Here are some numbered points:
Array([ 0.2,  0.4, -1.1,  0.0, -0.4,  2.0, -0.2,  0.4]) 0
Array([ 1.1, -1.3, -0.4, -0.4, -0.6, -0.3,  0.5, -0.4]) 1
Array([ 0.6, -0.4, -2.5, -0.8, -2.0,  2.9,  1.3, -0.2]) 2
Array([-1.2,  1.2, -0.2, -0.9, -1.1,  1.9,  0.0, -0.3]) 3
Array([ 0.7,  0.1, -0.7,  0.5,  2.4, -1.0, -1.3,  1.8]) 4
Array([ 0.6, -0.7, -0.9,  0.5,  2.5, -1.7, -1.9,  1.8]) 5
Array([-1.5,  0.6,  1.0,  2.2,  0.6, -1.4, -0.7, -0.7]) 6
Array([ 0.6,  0.4, -0.2, -0.7,  0.2, -0.4,  1.4, -0.2]) 7
Array([ 0.9, -1.1, -0.7, -1.5,  0.3, -0.6,  0.8,  1.1]) 8
Array([-0.1,  0.8, -0.2, -0.7,  0.1,  0.2, -0.9,  1.2]) 9
Array([ 2.3, -0.8, -1.0, -1.2,  0.3, -0.3, -1.0,  1.2]) 10
Array([-0.8, -0.4, -1.2, -0.5, -1.0,  0.8,  1.2, -1.2]) 11
Array([-0.3,  0.7,  0.3,  0.4, -0.9,  0.4,  1.0,  0.6]) 12
Array([-2.9,  0.4,  0.4, -0.9, -1.6,  1.5,  1.3, -0.1]) 13
Array([-0.3, -0.2, -2.0,  0.0, -0.1, -0.3,  2.2, -1.3]) 14
New points follow, each followed by the numbers of its two nearest points above by angle, seen from the average point of the numbered points, nearest first.
Array([ 1.2,  1.5, -1.2, -0.6, -0.7,  0.1, -1.6, -1.8]) -> 3 0
Array([-1.2, -1.7, -0.3,  0.2,  0.2, -1.3, -0.3, -1.5]) -> 6 1
Array([-1.8,  1.1,  0.2, -1.0, -0.9,  1.1,  0.5,  0.4]) -> 13 3
Array([-0.1,  0.1,  1.1, -0.1,  1.1, -0.8, -0.1, -0.4]) -> 6 4
Array([ 0.2,  0.8, -0.8,  0.1,  0.5, -0.1, -0.3,  0.1]) -> 4 5
Array([ 0.3,  0.0, -0.2,  0.3, -0.8,  0.6, -0.2, -0.2]) -> 0 12
Array([ 2.5,  0.0, -1.7,  1.0, -0.6,  3.3,  0.1, -0.4]) -> 0 2
Array([ 1.6, -0.1,  1.4,  1.3,  1.0, -1.7,  0.0,  0.0]) -> 6 4
Array([ 1.0, -0.6, -0.9, -0.1, -0.4,  0.4, -0.1,  0.6]) -> 10 1
